128 stands for zero in the data rows.
Here are some numbered points:
[109, 159, 121, 135, 137, 125, 148, 113, 127, 110, 87, 115] 0
[249, 0, 137, 76, 29, 68, 255, 115, 115, 127, 98, 6] 1
[112, 174, 134, 107, 133, 86, 167, 70, 104, 100, 91, 137] 2
[135, 126, 115, 96, 156, 141, 110, 99, 104, 152, 126, 165] 3
[126, 132, 146, 127, 146, 129, 124, 134, 129, 134, 130, 144] 4
[136, 99, 136, 111, 107, 98, 137, 109, 138, 114, 122, 110] 5
[98, 130, 112, 136, 121, 87, 177, 124, 138, 113, 58, 118] 6
[130, 146, 128, 156, 114, 133, 176, 147, 144, 147, 159, 121] 7
[94, 168, 130, 154, 165, 130, 127, 115, 100, 129, 87, 173] 8
[69, 224, 131, 165, 129, 144, 51, 99, 142, 155, 166, 131] 9
[135, 136, 145, 130, 148, 138, 119, 149, 127, 148, 141, 161] 10
[130, 162, 119, 137, 156, 119, 100, 131, 135, 125, 90, 124] 11
[132, 97, 133, 98, 92, 93, 137, 87, 136, 106, 117, 94] 12
[74, 131, 97, 152, 130, 206, 111, 184, 126, 99, 70, 129] 13
[146, 73, 144, 114, 138, 151, 96, 145, 111, 85, 96, 126] 14
[123, 117, 145, 137, 124, 135, 131, 129, 119, 119, 122, 133] 15
[148, 123, 96, 90, 120, 107, 78, 126, 159, 135, 108, 68] 16
[110, 116, 134, 141, 124, 129, 135, 135, 130, 121, 100, 143] 17
[130, 122, 119, 129, 134, 130, 116, 143, 138, 133, 123, 132] 18
[123, 132, 131, 134, 123, 123, 122, 122, 128, 127, 128, 124] 19
[106, 121, 109, 124, 133, 160, 133, 101, 91, 125, 95, 140] 20
[113, 143, 132, 143, 130, 135, 153, 139, 129, 128, 123, 125] 21
[115, 136, 140, 144, 138, 125, 132, 177, 145, 139, 98, 134] 22
[137, 121, 144, 112, 121, 122, 128, 103, 125, 128, 166, 142] 23
[132, 116, 129, 127, 115, 152, 121, 166, 133, 137, 126, 94] 24
[143, 120, 133, 133, 129, 102, 153, 133, 141, 146, 118, 124] 25
[137, 115, 148, 118, 123, 113, 138, 112, 138, 132, 149, 125] 26
[120, 143, 120, 117, 120, 100, 112, 112, 133, 133, 120, 128] 27
[127, 138, 148, 135, 127, 119, 135, 131, 136, 126, 149, 134] 28
[177, 116, 126, 99, 173, 111, 115, 155, 135, 158, 129, 152] 29
[149, 105, 120, 105, 152, 151, 101, 146, 115, 131, 111, 129] 30
[122, 135, 135, 144, 133, 127, 119, 124, 129, 126, 131, 135] 31
[128, 140, 153, 133, 126, 115, 141, 128, 134, 125, 146, 133] 32
[108, 149, 133, 147, 142, 145, 107, 141, 127, 122, 116, 141] 33
[141, 148, 132, 119, 157, 129, 62, 138, 143, 145, 145, 165] 34
[165, 148, 155, 118, 152, 120, 67, 177, 164, 161, 192, 151] 35
[119, 95, 101, 136, 159, 171, 103, 139, 110, 127, 101, 166] 36
[135, 113, 151, 111, 119, 130, 169, 127, 85, 116, 138, 146] 37
[130, 137, 144, 109, 116, 129, 131, 129, 122, 108, 174, 130] 38
[135, 120, 124, 117, 123, 122, 134, 122, 123, 131, 134, 146] 39
[164, 97, 153, 131, 125, 128, 167, 177, 145, 141, 172, 129] 40
[108, 158, 130, 140, 127, 135, 102, 115, 130, 137, 142, 128] 41
[159, 115, 107, 107, 140, 120, 120, 165, 142, 146, 112, 136] 42
[154, 93, 113, 102, 186, 209, 134, 163, 105, 101, 115, 141] 43
[118, 104, 129, 131, 100, 140, 162, 124, 113, 105, 121, 106] 44
[99, 160, 144, 180, 127, 129, 128, 135, 123, 140, 139, 152] 45
[130, 132, 125, 130, 126, 144, 114, 116, 124, 121, 143, 118] 46
[122, 126, 122, 129, 126, 118, 140, 128, 131, 124, 109, 125] 47
[130, 135, 125, 113, 133, 97, 140, 128, 135, 139, 118, 133] 48
[112, 174, 144, 147, 166, 156, 81, 119, 125, 118, 138, 179] 49
[157, 26, 130, 95, 107, 167, 124, 144, 76, 94, 116, 99] 50
[141, 135, 141, 107, 150, 122, 147, 141, 116, 143, 119, 125] 51
[135, 131, 145, 148, 145, 116, 122, 91, 142, 146, 143, 186] 52
[84, 145, 138, 151, 129, 171, 114, 117, 104, 116, 114, 127] 53
[132, 128, 127, 114, 123, 129, 117, 106, 120, 133, 146, 130] 54
[119, 144, 178, 127, 84, 126, 168, 79, 120, 113, 204, 120] 55
[105, 131, 118, 158, 139, 129, 105, 133, 125, 140, 69, 148] 56
[140, 116, 124, 110, 122, 118, 150, 120, 120, 123, 113, 112] 57
[102, 161, 109, 148, 163, 100, 131, 109, 115, 138, 82, 160] 58
[120, 144, 135, 147, 128, 140, 82, 154, 137, 136, 149, 151] 59
[84, 51, 152, 149, 27, 211, 164, 120, 85, 80, 173, 68] 60
[138, 128, 134, 114, 161, 124, 101, 134, 134, 135, 122, 151] 61
[128, 128, 133, 137, 131, 129, 126, 142, 132, 123, 130, 128] 62
[135, 160, 91, 115, 167, 130, 92, 134, 128, 158, 66, 119] 63
[142, 103, 127, 131, 135, 151, 138, 173, 126, 121, 117, 133] 64
[135, 127, 144, 137, 120, 117, 109, 132, 154, 146, 177, 136] 65
[137, 129, 125, 117, 131, 105, 133, 123, 130, 132, 110, 127] 66
[131, 109, 108, 120, 120, 113, 155, 128, 125, 132, 106, 109] 67
[155, 117, 143, 98, 117, 65, 148, 132, 147, 153, 117, 105] 68
[139, 116, 128, 136, 128, 107, 148, 137, 139, 143, 116, 123] 69
[108, 107, 158, 144, 114, 113, 203, 138, 96, 131, 113, 148] 70
[136, 111, 113, 103, 112, 115, 171, 125, 123, 143, 82, 80] 71
[127, 146, 125, 135, 144, 120, 114, 130, 134, 128, 109, 128] 72
[161, 94, 133, 82, 134, 139, 117, 145, 111, 121, 128, 129] 73
[136, 126, 119, 125, 129, 124, 118, 123, 135, 132, 140, 130] 74
[122, 125, 139, 131, 128, 143, 148, 129, 110, 122, 125, 122] 75
[118, 174, 120, 118, 111, 117, 172, 136, 119, 121, 127, 101] 76
[128, 143, 108, 174, 145, 129, 95, 107, 132, 152, 128, 175] 77
[116, 122, 117, 126, 104, 114, 145, 117, 125, 99, 95, 96] 78
[143, 100, 134, 125, 178, 138, 151, 125, 118, 103, 85, 145] 79
[139, 126, 113, 118, 120, 116, 131, 119, 134, 141, 131, 127] 80
[121, 161, 102, 158, 118, 61, 162, 104, 169, 167, 116, 143] 81
[127, 121, 134, 116, 140, 145, 137, 105, 95, 113, 117, 130] 82
[87, 184, 125, 155, 127, 145, 123, 132, 143, 120, 141, 131] 83
[105, 152, 134, 144, 141, 124, 130, 112, 112, 124, 106, 151] 84
[114, 125, 121, 134, 113, 162, 67, 132, 119, 113, 145, 113] 85
[132, 102, 131, 120, 123, 134, 140, 129, 116, 112, 124, 113] 86
[125, 146, 131, 134, 136, 130, 116, 138, 134, 131, 139, 142] 87
[138, 162, 149, 143, 167, 178, 129, 159, 125, 133, 161, 126] 88
[142, 149, 104, 102, 145, 107, 97, 100, 142, 142, 117, 120] 89
[113, 133, 128, 144, 128, 127, 133, 120, 126, 116, 112, 124] 90
[32, 222, 144, 192, 146, 146, 29, 96, 160, 152, 171, 172] 91
[109, 168, 142, 142, 162, 153, 85, 123, 124, 116, 138, 170] 92
[123, 146, 131, 138, 132, 138, 125, 128, 130, 135, 144, 132] 93
[109, 165, 134, 148, 129, 155, 152, 85, 101, 116, 130, 123] 94
[131, 125, 125, 116, 126, 135, 137, 118, 117, 114, 127, 125] 95
[95, 132, 142, 165, 104, 125, 154, 111, 127, 104, 119, 109] 96
[111, 140, 141, 147, 123, 125, 133, 138, 123, 123, 123, 131] 97
[135, 98, 128, 140, 100, 68, 143, 116, 149, 148, 110, 111] 98
[130, 129, 139, 134, 130, 107, 124, 126, 135, 137, 126, 135] 99
[113, 160, 123, 150, 128, 114, 63, 113, 160, 168, 197, 140] 100
[121, 117, 145, 125, 114, 122, 143, 100, 117, 100, 127, 121] 101
[116, 130, 122, 128, 117, 159, 124, 125, 110, 116, 133, 120] 102
[142, 109, 95, 131, 102, 85, 130, 109, 125, 124, 101, 108] 103
[128, 126, 121, 118, 125, 141, 120, 146, 117, 129, 129, 126] 104
[119, 152, 139, 138, 146, 140, 104, 125, 129, 125, 139, 156] 105
[117, 132, 124, 129, 134, 139, 127, 125, 119, 114, 108, 126] 106
[152, 88, 119, 116, 87, 121, 144, 122, 134, 114, 138, 81] 107
[130, 166, 139, 133, 152, 115, 96, 135, 127, 143, 125, 146] 108
[136, 112, 108, 85, 173, 162, 101, 90, 86, 159, 136, 187] 109
[139, 94, 118, 105, 114, 119, 146, 127, 112, 142, 112, 115] 110
[126, 138, 131, 137, 120, 131, 148, 133, 131, 132, 141, 125] 111
[135, 141, 114, 128, 155, 125, 110, 148, 132, 141, 112, 132] 112
[131, 129, 144, 142, 130, 112, 161, 127, 126, 132, 120, 144] 113
[142, 112, 116, 123, 101, 66, 151, 103, 137, 155, 104, 116] 114
[157, 125, 103, 120, 126, 110, 157, 132, 124, 160, 118, 95] 115
[129, 154, 105, 170, 163, 130, 71, 113, 140, 163, 131, 194] 116
[111, 129, 104, 147, 112, 121, 120, 137, 138, 112, 88, 98] 117
[90, 164, 140, 158, 109, 110, 95, 92, 127, 122, 139, 110] 118
[136, 123, 112, 132, 112, 101, 135, 118, 131, 127, 112, 120] 119
[115, 150, 100, 100, 97, 94, 109, 71, 132, 134, 127, 111] 120
[159, 142, 121, 102, 159, 137, 97, 155, 132, 136, 128, 124] 121
Which point above is nearest to each new point by angle? Its number follows each.
[122, 141, 130, 131, 129, 121, 108, 122, 132, 141, 148, 133] 100
[127, 127, 125, 119, 121, 139, 112, 108, 117, 131, 141, 128] 54
[183, 121, 172, 96, 106, 73, 152, 137, 144, 158, 203, 125] 26
[145, 103, 141, 138, 127, 119, 153, 155, 152, 136, 147, 112] 40
[133, 116, 112, 128, 138, 135, 107, 152, 146, 134, 117, 132] 18
[114, 129, 115, 129, 119, 125, 92, 131, 145, 120, 131, 121] 85
[31, 177, 89, 188, 125, 206, 74, 86, 106, 82, 100, 139] 53
[180, 98, 71, 104, 128, 122, 78, 110, 168, 155, 191, 128] 74
[117, 94, 143, 119, 95, 143, 185, 134, 119, 99, 135, 110] 44
[94, 151, 156, 143, 81, 133, 151, 92, 117, 122, 174, 111] 55
[116, 87, 146, 108, 88, 145, 200, 135, 118, 93, 141, 107] 44
[136, 135, 126, 121, 140, 129, 119, 137, 127, 132, 126, 128] 121
[150, 147, 143, 124, 139, 120, 84, 157, 162, 152, 175, 138] 35
[138, 126, 129, 124, 137, 123, 125, 133, 130, 135, 129, 135] 29
[152, 114, 136, 99, 120, 80, 148, 136, 140, 149, 116, 104] 68
[175, 122, 92, 97, 139, 104, 151, 128, 128, 188, 115, 98] 115
[88, 148, 115, 151, 130, 160, 103, 110, 118, 112, 119, 134] 53
[125, 152, 151, 128, 175, 107, 127, 143, 154, 145, 131, 160] 4
[153, 81, 127, 132, 138, 168, 144, 207, 130, 125, 114, 135] 64
[76, 155, 106, 166, 129, 178, 103, 101, 111, 97, 117, 137] 53
[160, 117, 132, 96, 129, 112, 124, 173, 144, 137, 131, 114] 42
[111, 156, 140, 156, 134, 140, 67, 156, 141, 144, 155, 160] 59
[109, 153, 138, 155, 132, 143, 60, 157, 140, 141, 152, 165] 59
[60, 150, 146, 176, 126, 206, 112, 111, 93, 109, 111, 122] 53
[130, 125, 145, 126, 124, 121, 117, 127, 130, 140, 151, 133] 65
[117, 136, 180, 123, 79, 135, 170, 81, 111, 108, 205, 118] 55
[115, 149, 106, 105, 99, 97, 116, 73, 133, 129, 125, 114] 120
[116, 142, 102, 117, 129, 166, 56, 136, 109, 123, 132, 137] 85
[127, 138, 119, 140, 126, 105, 143, 122, 144, 143, 128, 133] 81
[109, 205, 138, 156, 160, 139, 82, 169, 159, 141, 171, 174] 87
[141, 116, 144, 119, 125, 110, 138, 111, 137, 134, 144, 125] 26
[122, 99, 115, 131, 150, 168, 109, 134, 107, 126, 108, 165] 36
[121, 118, 156, 130, 113, 115, 144, 89, 118, 92, 134, 125] 101
[152, 11, 132, 105, 112, 142, 173, 140, 89, 70, 97, 67] 86
[169, 37, 127, 158, 143, 208, 161, 255, 122, 115, 95, 147] 64
[154, 99, 119, 98, 158, 161, 104, 152, 110, 130, 109, 128] 30
[131, 127, 135, 138, 129, 117, 129, 115, 134, 138, 141, 147] 52
[128, 135, 121, 137, 125, 160, 109, 112, 124, 114, 148, 118] 46
[118, 97, 127, 131, 88, 137, 172, 124, 113, 100, 118, 96] 44
[112, 122, 117, 142, 110, 169, 55, 144, 120, 110, 149, 110] 85
[172, 85, 131, 76, 141, 141, 114, 152, 107, 119, 137, 130] 73
[153, 121, 106, 104, 131, 120, 140, 126, 122, 160, 119, 106] 115
[141, 146, 102, 103, 140, 100, 103, 100, 140, 144, 114, 122] 89
[145, 103, 121, 116, 96, 113, 144, 123, 137, 122, 141, 91] 107
[116, 128, 122, 148, 136, 125, 114, 130, 127, 132, 97, 144] 56
[170, 115, 99, 104, 148, 126, 115, 171, 151, 155, 112, 139] 42
[151, 158, 118, 61, 139, 81, 101, 117, 150, 148, 120, 123] 89
[120, 137, 142, 109, 128, 100, 155, 106, 123, 110, 117, 138] 2
[139, 107, 120, 117, 159, 160, 135, 145, 116, 111, 116, 135] 43
[136, 134, 135, 127, 135, 127, 114, 141, 139, 135, 143, 132] 35
[177, 61, 130, 58, 139, 144, 109, 157, 99, 114, 130, 131] 73
[109, 139, 109, 126, 139, 157, 111, 126, 109, 97, 83, 115] 106
[117, 140, 132, 146, 129, 135, 93, 147, 135, 133, 143, 146] 59
[93, 172, 123, 151, 127, 140, 123, 133, 138, 120, 141, 131] 83
[123, 141, 127, 132, 137, 116, 137, 121, 128, 138, 118, 140] 58
